A single turn carries every row of the set below to another of its rows. Some are shown first; where does it send the rows asked next?
rud: [-20  16   8 -29 -32 -26   3  53  73 -16  50 -33  29  -8  29  16 -22 -35
  -7  47 -14  13   4  -4 -60   8 -10  -6  -4  -2   1  22 -23  81 -23 -28
 -17 -24 -13 -51   1  13  45 -52]
dov: [ 28  37 -31   9   1  -9  39  26  13  57  81 -22  19  23 -11   2  14 -59
 -14   2 -38  28 -11   4 -30   2 -40 -16 -16  41 -19  21  34   7   5 -50
  -4 -12  -1 -47   1   9  20 -32]
Gudet: [  0  52 -43 -57   5 -12 -17  -1 -16  17  52  -2  39  26  11  52 -36  35
 -47   5   8  20 -40 -22 -27 -47  21  -3 -19 -30 -52   7  42 -31 -48  12
 -21  -1 -57 -34  75  23   4 -19]
nenen: [-36  43 -34   0 -32 -49 -26  55  55 -26  12 -19  33  14  14  30  10 -42
 -26  42 -34  32   9  -8 -74  10  -1 -18  -6  -8  -4  18 -17  60   0 -19
 -12 -10 -21 -30   0  50  38 -51]
Gidaf: [ 21   9  13 -16  -6  -4  54  30  33  27  72 -31  -3  32  -2   4 -20 -57
 -16  16  -4  23 -16  14 -44  -3 -42  -8 -19  19  -4  27 -12  45  24 -48
 -17 -36   1 -53 -21   6  40 -17]
lerim: [ 40 -31 -53   9 -30 -46  26   0   7 -45  29 -39  45   0 -27 -16  -3   8
 -60  31   8 -17   3  14 -41  -2 -19 -35 -29  37 -54  46  27  14  -4 -58
  38 -45 -22 -14  37  34  34   0]
vonul: [-37  44 -42 -30 -32 -57 -23  24  21 -23  13  -9  32   6  23  50 -20  21
 -23  39  -1   6  -5 -23 -80 -43  29   8 -18 -55 -25  14 -17  26 -38  18
  -2  15 -51 -44  62  68  49 -24]
tal: [-33  33 -11 -35   4 -47 -35  11  17 -23  29  -8  44  -7  18  50 -15  30
   5  49  16  -7   0 -13 -52 -18  -2  17  -6 -32 -16   5  25  49 -67  41
 -14  17 -63 -32  37  53  13 -21]
pof: [  2  23 -28 -52  18 -12 -23 -18 -20   6  43  -7  40  40  19  42 -31  46
 -35  27  36  27 -31 -22 -14 -67  -2   2 -25 -28 -39  -4  38   4 -35  39
 -27   0 -48 -26  32  25   5  38]
Nuvi: [ 42  21 -44  -3  -8   0  38  22 -15  31  64  -8  19  39   2  13 -10 -14
 -58  13  23  58 -40   1 -17 -67 -31 -32 -65  15 -45  17  27  -2  25 -36
 -25   5 -31 -63  12  13  41  43]
Vevim: [ 32   8 -24 -14  17  -8  36 -18 -26  54  68 -12   6  49   4  13 -10 -10
 -16   8  23  25 -24   5 -19 -59 -45   2 -30   8 -29   7  41   4  10   4
 -13  -3 -16 -44  -6  19  12  58]
sasu: [ 19  40 -35 -34   7 -17   8   6 -27   2  39 -12  35  32 -10  43 -30  41
 -52  24  32  31 -44 -30 -27 -73  11  -4 -61 -40 -43  12   6 -14 -24   4
 -20  13 -67 -52  70  46  47   9]
Laf: [-41  54 -39 -36 -25 -47 -30  32  29  -6  44   3  42 -16  32  49 -15  11
  -6  27 -16  -7  -2  -4 -75 -10  16   3   4 -23 -36  16  27  17 -70   8
  -3  17 -49 -40  64  39  17 -55]
getut: [ 13  31 -26  24 -17 -27  32  52  25  18  52  -7   8  22 -10   9  19 -67
 -29  23 -16  45 -12  25 -49   1 -46 -27 -35  33 -12  24  15  40  40 -49
 -16  -6 -21 -53 -22  39  29  -9]
Terak: [ 17 -29 -55   5 -39 -53   9  11  18 -65  13 -30  45  -5  -8   2  -8   7
 -63  31  12 -26   9  25 -59  13 -13 -39 -19  29 -59  45  33  21 -14 -51
  30 -37 -30 -11  34  30  30 -10]
gib: [ 20  13  -8  13  21 -10  22  13  17  30  51 -35  24  37  -8   5  16 -52
  -2  26 -15  26   4  -5 -23   2 -57 -11 -13  36   1  12  19  52   6 -22
 -15 -13   3 -30 -41   8  28  -7]
beso: [  1  31   3 -81  -2  -7  -4   5   3  -7  71   4  24  30  10  40 -63  47
 -44  29  43  26 -56  -1 -34 -60   6   3 -33 -32 -39  14   5   2 -24   8
 -24 -27 -59 -42  54  34  10  14]
pid: [ 34  29 -54 -27  -7   1  35  -3 -20  67  81  -6  16  40  16  15 -19 -11
 -42 -11  -3  35 -35  -3 -17 -61 -14 -14 -26   6 -52  11  49 -34  -2 -19
 -13  -7 -15 -54  35   0  11  24]
mebup: [ 45 -34 -60  -2 -38 -50  31 -16  -5 -32  25 -44  37   2 -23 -18 -14  15
 -68  25  10 -15  -2   4 -32 -20  -3 -24 -27  12 -55  39  32  -2   3 -40
  38 -51 -27 -21  50  41  23  16]
vod: [-24  43 -41  -4 -27 -28 -19  49  57   7  51 -19  48  -3  29  18  13 -43
  -7  28 -49  19  14  -8 -59  15 -12 -23   7  25 -19  19  14  44 -37 -34
  -5  -3   0 -33   8   6  31 -66]
Zezu: [ 29  11  -3 -50  -3   9  45   2  -1  35  84  -7  -4  57   8  15 -46  -7
 -42   6  31  34 -49  15 -32 -59 -27  -8 -34   0 -36  20   5  -2  23 -26
 -21 -36 -15 -51   9   9  23  39]
bifom: [ 29 -33 -61 -14 -39 -55  16 -15  -5 -45   3 -42  37   3 -13   2 -26  19
 -81  23  15 -20  -3   6 -37  -9  12 -21 -17  -8 -56  35  39  -2  -1 -23
  25 -52 -43 -15  57  43  12   5]
fonal: [ 11 -29 -55  -8 -40 -62   7   1   6 -63  -1 -32  37  -6  -8  13 -21  14
 -72  26  18 -32   4  23 -57  11   4 -27 -14   3 -58  40  42  12 -12 -29
  22 -41 -48 -13  49  43  16  -9]
led: [-32  30   6 -64 -31 -38 -19  37  49 -32  56  -4  33 -18  29  38 -46  27
 -12  53  20   4 -18  -3 -63 -26  15  10 -12 -36 -19  17  -9  53 -53   9
 -14 -11 -58 -52  52  43  25 -31]
ziput: [-31  14 -21  -1 -17 -41 -21  32  53  -9  30 -27  41  -3  39  22  11 -28
  14  50 -17   4  29  -9 -61   1 -26  -5   7   7  -3   9  11  83 -39   3
  -9  10  -7 -33 -18  18  36 -24]

fonal goes to lerim
Gudet goes to vod
Now these:
Gidaf goes to beso
sasu goes to nenen
ziput goes to Vevim

A single turn carries every row of the set below to another of its rows. Some are shown first; where does it send the rows asked next?
bulo: [-20  14  -5  21  33 -31  44  -4 -20  15   5   4  -5 -14  -4   9 -20  25
 -40  33   7 -21 -32 -14  38   2 -27  -3  48 -63 -34  33  14  18  29  -5
   0  -2  -4  26  27 -23  15  13]
fif: [ 17  13   6  55   4   2  -9  -3  30  -4   2  -9  -1  -4  90 -92  32 -12
  23 -19   2 -12  -2 -16 -12  15 -30   7  -3 -23 -10  11  16  26 -20   5
  32  -1 -24   4  46   9   2  14]
fege: [ 20 -47   2   9  -8 -27  23  16  -2   9  51 -42  -3  12  14  44 -10 -18
 -26 -31 -15   6  21  33 -10 -24   0  17 -10   4 -24  26  37 -42  28 -26
  13 -17  34 -17 -32 -23  15  10]
Rumu: [ 27  -2 -36  -3 -55 -14  14 -11 -55 -17  40   7  12   4 -20  32  50 -23
  41  -4  18  -6   6 -14 -16   7 -29  16   2 -12 -45  23  18   0 -27 -22
 -53 -15 -12   3  -4  -1  21  -5]
Kage: [ 14  14   9  53   4   1   5  -6  27  -9  -7 -11   5   7  96 -93  26   1
   3 -12   3 -17   3 -14  -8   0 -40  14   5 -30 -16  14  18  17 -17  -8
  19 -20 -11   2  43 -10  16  12]
Rovuk: [  8 -43  -6 -17 -28   8 -25  19  27 -19   3 -61  -8 -27 -60 -10  -8  10
 -19  16  -4   4  28   6  21  -2  15   6  13   9  -4  36   6   2 -34  31
  25  48 -13 -13 -15  28 -17 -14]
Zunur: [ 16  12   7  53  -2   0  -1  -6  18  -7  -3 -20   2   3  98 -89  32   0
   8  -5   5 -15   2 -12  -3   9 -39   2  -1 -34 -20  14  15  21 -16  -7
  23 -13 -16   2  47   0  15  16]
ket: [-14 -30  -6 -25 -17   6  -4  13  31 -42  -3 -49   1  -4 -55 -19  -9  25
 -51   7  -3  -2  27  -2  25 -35 -12  24  36   9  -8  42  22 -17 -17  19
  17  21  12 -15 -34  -6   4 -21]
rugi: [-16  17  21   6   5  28 -36 -31 -23  18 -50  25  -1  -1  18 -50  21  20
  11 -47  28  36 -33  -6 -17 -14 -17  -8  35  -1  -7 -49  30  -7  21  18
  38  -6  -6  20  -2  -3   6  -6]
Balik: [ 18 -43  -4  11  -7 -24  -3  16  -1   6  72 -37 -17  -5   3  46   4 -37
   2 -49 -18  15  10  26 -13  -4   7   5 -17  17 -16  18  39 -28  32  -8
  44  10  13 -11 -31   5  -5  15]
Mari: [ 21   6 -39  -3 -47 -12   0 -15 -48 -28  51  17   1  -3 -27  31  54 -36
  51 -27  14   0   1 -22 -17  13 -30  18   7  -2 -37  19  21   2 -19  -9
 -35  -6 -18  10  -3   8   9  -7]
golet: [-16  15  24   5   5  28 -24 -29 -21  22 -60  24   7   9  24 -51  13  31
  -3 -38  28  32 -28  -4 -16 -24 -19  -1  39  -6  -9 -45  28 -13  18  10
  22 -18   3  16  -3 -18  15 -10]
gam: [-19  19 -11  25  39 -23  10   0  -6  15  31  20 -22 -38 -24   5  -7  -5
   2   0   2  -9 -48 -25  26  29  -9 -12  39 -37 -14  22  17  39  30  25
  39  36 -34  36  28  16 -16  15]
bab: [ 26 -42   5  15   6 -22  17  26  27  18  48 -16  -6   4  -1  34 -19 -33
  -4 -57 -23   3  15  25 -32 -20  22  38 -10  30   2  18  39 -37  10  -2
  19  -3  22 -13 -37 -18  -5   2]
lod: [  7 -46  -4 -20 -35   5 -11  17  16 -19  -7 -71  -2 -17 -50  -6 -10  23
 -38  33  -1   0  34  11  31 -13   5   4  16  -7 -16  42   5  -7 -31  16
  11  32   1 -19 -13  14  -2 -12]
Zosik: [-12 -26  -7 -21 -11   9 -19  15  43 -39   5 -37  -5 -13 -66 -24  -5  12
 -32 -10  -6   1  22  -7  18 -25  -2  25  32  24   5  36  23  -8 -19  35
  32  37  -1 -11 -34   8 -12 -23]
maneg: [ 19  -6  31  16  -8  29 -28 -18 -24  59 -75   4   4 -11  25 -40  -2  24
  24 -15  27  31 -17  11 -23   6  15 -10  14 -15  -7 -46   3   0 -19  13
   8  -4 -15  14  25   7  -2  -4]
Leze: [ 35  -1 -27   3 -42 -11  25  -4 -27  -5  20  30  20   7 -25  22  30 -24
  42 -18  12 -16   8 -17 -35  -5 -13  46   9   3 -25  20  19  -4 -46 -13
 -70 -20  -7   4 -10 -17  15 -18]
vab: [ 15  -8  25  12 -15  27 -37 -21 -38  51 -64  -7  -1 -15  28 -33   9  22
  26 -10  29  36 -18  14 -13  13   8 -25   9 -22 -16 -45   4   2  -8  11
  18   2 -19  15  27  17   0   1]
gori: [ -2   8   4  30  40 -27  56  11   5  43 -16  19   8 -14  -9   0 -38  28
 -31  36   5 -33 -32 -13  14  -4   1  18  42 -48 -15  29   9  24   0   5
 -22   0  -5  21  23 -31   9   4]
Kog: [ 15  16   9  55  10   2  -4  -2  38  -5  -3  -2   2   3  89 -97  26  -9
  17 -23   1 -16  -2 -18 -16   6 -32  16   3 -18  -6  10  19  22 -21   6
  27  -7 -19   4  41   0   4   9]
Livo: [ 33   2 -34   3 -44 -10   2  -6 -33 -12  42  27   7  -8 -33  27  46 -40
  64 -28  11  -6  -1 -22 -33  14 -12  28   1  10 -24  15  19   9 -36   2
 -42   4 -25   9  -7  10   1 -11]
bifu: [ 16  -9  30  13 -16  26 -24 -22 -38  54 -75  -7   5  -7  33 -35   2  31
  12  -2  30  31 -15  16 -13   3   6 -18  14 -28 -18 -43   2  -5 -12   4
   4 -13  -9  11  26   3   8   0]
dimoz: [-12   8 -12  24  23 -27  22   0 -29  24  24  -6 -12 -31  -8  15  -5  14
 -16  39   7 -15 -42 -12  37  24 -14 -26  30 -60 -34  28  11  41  29   6
  21  24 -25  27  31   7   2  22]
Zap: [ -2  13  -3  34  46 -22  21  15  18  42  11  34  -9 -37 -29  -4 -24  -3
  10   3  -2 -22 -47 -24   0  23  17  11  35 -23   4  17  13  42   1  36
  18  38 -36  32  23   6 -23   7]
vozif: [ 29   6 -30   2 -34 -10  14  -7 -20 -15  32  39  10   3 -35  20  35 -37
  53 -40   9  -9   5 -25 -36   2 -17  47  14  14 -16  17  22  -4 -40  -1
 -52 -10 -15  11 -10  -8   2 -20]
kel: [ 31 -48   1  16  -1 -22   2  26  17  23  58 -27 -14  -9  -2  41 -11 -41
  11 -52 -22  10  14  27 -29  -1  27  20 -21  27  -2  16  34 -26  12   1
  32  12   9 -13 -28   4 -15   9]
Tido: [-16 -28 -12 -27 -23   7 -22   8  20 -48  14 -55  -9 -13 -59 -15   5  15
 -40   3  -2   7  22  -2  33 -22 -15   6  30   8 -13  40  22  -9  -5  23
  38  36   1 -13 -30  13  -4 -14]
Nagi: [ 13 -44   0 -16 -23   8  -8  24  39 -12 -16 -55   2 -17 -58 -16 -22  19
 -31  19  -4  -5  33   7  15 -16  18  25  20  10   0  39   6  -7 -45  28
   5  34  -1 -16 -18   9 -11 -20]
Zegi: [-20  15  21   4  -1  27 -34 -34 -36  14 -49  12   1   5  25 -45  24  29
  -1 -33  31  37 -30  -1  -6 -16 -28 -16  35 -14 -19 -45  29 -10  28   7
  34 -14  -1  16   0  -6  16  -3]
Nusom: [ 20  13  10  56   6   2   4  -1  36   0 -12  -5   7   4  93 -94  21  -4
  12 -13   2 -19   2 -15 -16   3 -30  17   2 -24  -8  11  16  19 -27   0
  17 -14 -16   1  43  -6  10  10]
tafi: [ -9  18   3  31  55 -24  43  11  26  33  -7  44  -2 -20 -24 -10 -40   9
 -13  -3  -1 -27 -38 -27   2   0   5  33  51 -25   5  24  16  22   0  24
  -3  11 -14  32  20 -23 -11  -3]
tonil: [ 11  15   4  52   2   1  -8  -6  22 -12   5 -14  -1   1  93 -91  37  -7
  15 -15   3 -11  -1 -16  -6  12 -41   2   0 -29 -16  12  19  23 -10  -1
  35  -6 -20   4  44   6  10  15]
zol: [ 33 -51   8  15  -3 -25  29  26  15  25  37 -31   0   9   9  40 -24 -21
 -16 -34 -18   1  24  33 -24 -23  20  32 -13  14 -10  22  32 -40   6 -17
   2 -14  29 -18 -30 -25   6   5]
biv: [ 26 -52  -2  10 -16 -26   9  17 -12  13  62 -52 -12  -1  13  51  -2 -25
 -10 -25 -15  12  18  36  -6  -6   6  -1 -22   0 -26  23  33 -31  28 -21
  27  -1  19 -16 -23  -1   7  19]
kem: [ 23   3 -30  -2 -46 -13  25 -13 -43 -23  28  21  15  12 -21  27  38 -20
  31 -15  16 -10  11 -17 -19  -7 -35  36  16  -9 -38  25  21 -12 -28 -22
 -63 -29  -1   5  -7 -20  23 -14]

vozif goes to Livo
Zap goes to gam
bifu goes to golet
Now these:
Nagi goes to Zosik
kel goes to Balik
Kage goes to Nusom

